128 stands for zero in the data rows.
Here are some points, one per row:
[104 139  98  82 122 107  59 110 132 151 141  85 113 158 117 131 168  97
  71 144 159  91  98  97  81 170 137  87 131 163 118 103 199 113  89   1
 142 140 141 116 129 173 203 134 155 150 162 131]
[106 122 137 175 124 112 155 144 153 128 213 157 113  98 134 108 138 100
 108 165 179 178 143  99 190 141  29  88 119 138 100 147 151 117 255  84
  89 106 126 130 115 150 149 111 161 224 108 138]
[195 175 161 172  86 135  76 131 107 129 108 161 124 129 132  57  84 172
  83  96 114 120 134 102 134 125  93 134 127 103  99 149 129 159 156 102
  83 146 183  10 111 159 102 167 130  55 136  97]
[163 123 166 105 163 104 179  93 147 185  86 159  80 117 232  82  82 108
 140 192 165  94  72 136  51 155 141 114 119 167 143  83 115  99 164 127
 182 143  91  98 110  92 108 163 111 162 126 137]
[147 142 216  71 114  91 142 182 199 145 127  99 120 106 124 171 221 132
 118 122  93  93 175 177 188 114 129 151  90 133 160 114 129  94 237 114
 206 111 121 172 114 132 123 123  87  37 235  83]
[201  93 116 103 171 197 120 174  85 176 148  86 165 207 142 112 167  98
 176 200 146 137 113 126 138 127  74  78 141 187 173 145 169 128 100 179
 110 130 115 121 126  90  66 142 133  97 112 144]
[133 130  84  81  67 112 105 113 122  63 145  65  99 121 100  89  88 172
 144 163 110 113 105  68  82 138 111 166 154 129 119 183  97  64 168 117
  85 153 109 205  59  81  96 128 154  93 160 135]
[ 82  94 125 134 159  43  93 127 191  79 210 142  85 148 156 128 125 149
 121 118  60  82 140  63 154  94 125  53 103 109 103 158 112 199  87 151
 151 223  64  80 150 111 101 108  80  86 103 189]
[ 81 117 140 100 138 109 214  88  70 209  77 121 128 131 165 165 197 242
  73 126 162 113  79 118  97  79 124  98 118 121  74 144 175 147 156 183
  86 130 152 143 123 178 103 125 165 119 124 184]
[103  62 102 117  84 207 165  99 224 150 160 133 101  75 114  93 193  90
 119 112 112 144 140 127 112 170 183 161 149 140 123 142 110 190 103 112
  87 167 169 117 106  93  85 150 109 114  91  91]
[189 166 153 183  70 101  56  95 181 171  82  87 184 129 117 215 202 120
 229 122 126 115  97  81 113 147 139 100 166  78 163 124  75 123 188 143
  97 137 157 109 166  86  95 139  83 221 105 129]
[116 185 177 103 148 111 129 169 148 125  96 255 226 112  25  73 146 126
 171 145 115 114 226 152  56 121 151  96 145 128 112 164 169 186 120 139
 184 185 131 213 140 135 118 117 151 152 171 159]
[172 125 110 109 206 178 102 102 191  58 195 128 144 151 135 147 111 156
 107 142 116 128 133 163 112  64 199 131  79 152  79 126 129 100 197 126
  86  86 137 113 181 148 136 156 155 183 121 120]
[168 116 130 164 120  92 120 131 105  74  75 105  98  63 167 112 159  61
 124  89 147 177 151 105 171  80 209 113 182 178 168 163 150 100 104 207
 131 136 125 136 120 164 219 189 213  97  99 117]
[210  98 171 127 141 130 148 164 188 159 163 102 131 139 111  82 103 148
 141  55 180 116 106  87 158 121 180 150  63 114 103 114  91 137  86  87
 115  59 117 136 152 106 172  62 181 117 119 246]
[133 104 106 130 145 111 141 140 105 134 153 197 206  89 179 137  94 187
  88 101  63 231  83  72 152 196 188 117 213 166 155  91 135 162 115 113
  76 100  62 154 166 114 164  96  47 123 215 102]
[ 84  80 119 131 120 158  62  84 173  95  77 191  99 146 185  94  96 188
 151 155 164 123 115 154 154 132 101 108 139  96 181 159 183 107  97 138
 126  48 181 188 140  82 140 136  61  83 100 135]
[114  85 176 164 140  84 172 189 112 181 119 138  97 162 166 243  69 147
 146 238 116 105 163 102 102 120 153 180 146 144 109 169 136 161  93 107
  95 119 176 125  80 128 150 129 156 136 120  90]
[ 86 136 134 118 151 189 106 141  97 156 133 156 145 120 114 118 101  93
  74  87 110  71 110 120 131  99 172 144 129 125 160 156 118  50 167 119
  99 208 145 103  93  57 170  15  94 114  84 125]
[166 211 196 111 125 161 106  80 101 119 146 218  12 185  68 185 188 124
 167 114 115 245  70 160 146 128  99 190 174 124  90 109 105  91  77 122
 106 168  90 169 124 139 130 117 107 106 122 136]
[119 156  65 120  65  95 125 152 120 138 122 164 170  99  79 135  80  92
 133 168 118 177  11 217 214  79 215  56  67 118  92 167 118 175 106 109
 154 156 105 111  70 108  97 133 118 134 151 133]
[153 146  57 120  50 123 126 118 112 213 101 130 112 138 119 145 138 161
 102 147 109 142 211  60 105 131 141 166  66 166  73 137 147  94 140 155
 203  85  68 105 134 140 144 121  63 159  44 133]
[ 68 155 121 112 188 177  99 104  85 126 132 140 119 134  95 142  94 118
 133  87 185 141 169  56 155 118 189 121 119 152 165  48 102 183 178  90
 111 128 129 170  82  82  76 219 114  73  84 132]
[148  82  95  99 135 157 126 110 109 182 105 121 116 133 105 126 112  69
 162 170 107  58 131 146 182 129  85 116 225  83  16  96  61 156 184 164
 108 117 103 134 200 139 194 149 140 123 124 119]
[ 93 170 115 107 218 136 165 114 124  92  81  82 143 117  88  89 162 130
  98 211 198 195 122 108 113 186 127 101  95 134 126 151  35 126 108 181
 134 112 169  85 166 116 170 101 126  77 127  98]
[130 109  93 188 168 192 122 229 164 119 161 104  98 131 127 133  97 185
 156 112 191 154 106 118 141 151 178 152 122  49 112 121 183  92 185 169
 169 179 126 116 213 160 122 161 169 150 150 142]
[123 167 132 111 133 135 167 121  63 135 180  96  99  58 126  96 113 214
 155 146 111  76 123 128 167  97 106 111 107 185 155 121 116  93  48  86
 160 160 199 152 208 147 160 168 100 193 116  89]
[167 128  74  44 144 118 153 111 135 121 147 133 146 107 120 151 138 198
 133 155  90 132 139 138 131 103 101 123 150  42 252  73 156 148 110 118
 136 131 151  92  69 153 210 119 212 145  89 121]
[137 107  85 132 172 119 102 151 183 161 132 135 125  92 118 131 124 126
 123 112 237 109 127 122 120  57 107 134 163 165 152 123  96 114  93  85
 110 120  99 127 129 232  59  74 135 144 130  64]
[133 176 173 115  83 158 181 105 156  63 121 106 163  74 145 248  59  44
 141 133 158 107 115  85  93 137  86  81 116 122  67  73 203 108  89 158
 127 113 144 116 152 124 104  79 136  79 117 119]
[ 79 110 171 243  67 175 131  82  62 111 218 113 139 102 112  92 156 124
 149 179 133  92 112 128  70  98 171 121 120  81 205 107 109 129 114 125
 145  77  56 112 151 181 173  99 163  77 133 109]
[149 127  96 146 125 156 134  23  93 118 133 167 245 132 216 143 128 101
 127 115 164 136 248 160 148 122  89 217 110 121 121 198 101 159 107 110
 209 214 136 170 120 127 129 133 132 133 255 201]
[166 140 110 232 214 108 143  53 170 204 108  79 129 114  74 141  86 132
 105  70  68 112 104 132 134 139  77 102 121 124  94 171 141 110 120 132
 169  95  97 154  77  99 134 123 156 129 112  79]
[109  56 168 110 155 176 101 141  93  96  87 111 102 122 121 133 182 117
 182 117  78 132 156  71 131 114 113  96 110 137  72  98 113  84  66 125
 163  69 121  50  57  76  95 120 124 204 205 115]
[101  52 167 114 137  88  76 149 103  84 131 104 181  94 112 102 116 109
 101 112 108 171  43 131  97 104  76 231 171 151  92 114 152 180 155 103
 207 120 177 126 131 115 110 147  86 120  70 134]
[124 223  75 240 117 126 135 241 173  70  97 132 128 108 140 134 205 140
  64 135 112  62 158 236 108 122  81 138 147 157 114  61 104 137 105 115
 101 115 103 152  96  78 133 147 102 121 127 221]
[ 89 141 188  88  98 145  83 119 120  96 160 121 140 172 117 161  98 154
  76 131 160  64 121 158 201 230 158 132 178 191 169 138  77 131 114 240
 148 111 130 114 109 191 131 167 190 193 108 137]
[ 93 110 119 134  61 150 189 139 167 114  67 121 110 205  91 125  88 108
 141  78 108 150  93  98  80  76  55 115  85 198 207 114 117 161 137 192
 111 139 142 123 115 196 219 156 118 157 168 123]
[127  62 143 141 133  97 157 116  98 113  90  54 119 121  99 118  76  92
 135 140  64 180 202 209 116 171 163  87 118  93 147  99 118  61 124  89
  80 151 168 132 102 255  81 104  44 111  93 243]
[200 158  76 148 126 144 138 120  83  70 106 149  50 146 132  91 152  78
 101 124  90  69  98  84 147 167 166 153 115  71 148 130 159 197 140 132
 143 106 182 171 118 141  64  54 112 148 130  95]
[ 83 221 154  82 111 139  66 182 120 191 145  45  86 126 217 117 109 104
 108  89 107 205 200 228  78  91 115 114 134  85 126 153 104 196 123 134
 163  83 121 143 136  98 116  99 129 141 173 122]
[119 101 111 131 155  96  96  94 118 160  88 114 106  90  70 138 101 120
  85 166 130 134 148 146 164 134  77 172 100 138 177  91 170 112 104 172
  76 127  97  91 204  63  79 144 176 144 154 131]
[121  63 151 138  97  84 105 146 100 110 105 145 190 197 189  96 143 122
 120 101 118 167 125 182 132 170 115 119  31  94  83  45  98 113  98 120
  99 204 103 245 125 110 123 112 163 135  83  17]
[101 135  97 129  78  70 215 127 117 127 167 151 147 236  96  93 109 102
  83  77 139 131 145 111 128  79 137 120 216  69 137 138 117  49 106 124
 146  66 177  98 156  85  83 181 125 108 134 101]
[ 64 215 116 108 149  67 173 113 120 101 120 107 143 189 182  99 160 119
 255  94 102 121 120 161 150 165 133 241 134 151 107 149 193 112 129  97
  85 102  87  65 112 138 118 102 123 111  83 109]
[139  75 119  73 114 125 132 173  68  88 131 166 112  67 114 168 128 119
 133  36 154  82 109 169  60 199  90 111  81 116 146 231 121 140 142  89
  94 109 105  98 151 107 133 166  98 109 101 113]
Along one direction, these points spread out more than along any other. Take the direction at right angles to it along which they spread out most. Then take the direction at right angles to both along which they spread out most. Go by this last direction. How many in every 100 of the points above lie lower along it than each point below? Round to a whole number. More than half of the points above lie lower than the first one.
[109  56 168 110 155 176 101 141  93  96  87 111 102 122 121 133 182 117
 182 117  78 132 156  71 131 114 113  96 110 137  72  98 113  84  66 125
 163  69 121  50  57  76  95 120 124 204 205 115] ~ 7
[ 81 117 140 100 138 109 214  88  70 209  77 121 128 131 165 165 197 242
  73 126 162 113  79 118  97  79 124  98 118 121  74 144 175 147 156 183
  86 130 152 143 123 178 103 125 165 119 124 184] ~ 35
[ 84  80 119 131 120 158  62  84 173  95  77 191  99 146 185  94  96 188
 151 155 164 123 115 154 154 132 101 108 139  96 181 159 183 107  97 138
 126  48 181 188 140  82 140 136  61  83 100 135] ~ 76
[133 104 106 130 145 111 141 140 105 134 153 197 206  89 179 137  94 187
  88 101  63 231  83  72 152 196 188 117 213 166 155  91 135 162 115 113
  76 100  62 154 166 114 164  96  47 123 215 102] ~ 98
[104 139  98  82 122 107  59 110 132 151 141  85 113 158 117 131 168  97
  71 144 159  91  98  97  81 170 137  87 131 163 118 103 199 113  89   1
 142 140 141 116 129 173 203 134 155 150 162 131] ~ 52
[ 83 221 154  82 111 139  66 182 120 191 145  45  86 126 217 117 109 104
 108  89 107 205 200 228  78  91 115 114 134  85 126 153 104 196 123 134
 163  83 121 143 136  98 116  99 129 141 173 122] ~ 22
[172 125 110 109 206 178 102 102 191  58 195 128 144 151 135 147 111 156
 107 142 116 128 133 163 112  64 199 131  79 152  79 126 129 100 197 126
  86  86 137 113 181 148 136 156 155 183 121 120] ~ 37
[116 185 177 103 148 111 129 169 148 125  96 255 226 112  25  73 146 126
 171 145 115 114 226 152  56 121 151  96 145 128 112 164 169 186 120 139
 184 185 131 213 140 135 118 117 151 152 171 159] ~ 80
[148  82  95  99 135 157 126 110 109 182 105 121 116 133 105 126 112  69
 162 170 107  58 131 146 182 129  85 116 225  83  16  96  61 156 184 164
 108 117 103 134 200 139 194 149 140 123 124 119] ~ 11
[ 68 155 121 112 188 177  99 104  85 126 132 140 119 134  95 142  94 118
 133  87 185 141 169  56 155 118 189 121 119 152 165  48 102 183 178  90
 111 128 129 170  82  82  76 219 114  73  84 132] ~ 89
[ 93 170 115 107 218 136 165 114 124  92  81  82 143 117  88  89 162 130
  98 211 198 195 122 108 113 186 127 101  95 134 126 151  35 126 108 181
 134 112 169  85 166 116 170 101 126  77 127  98] ~ 67
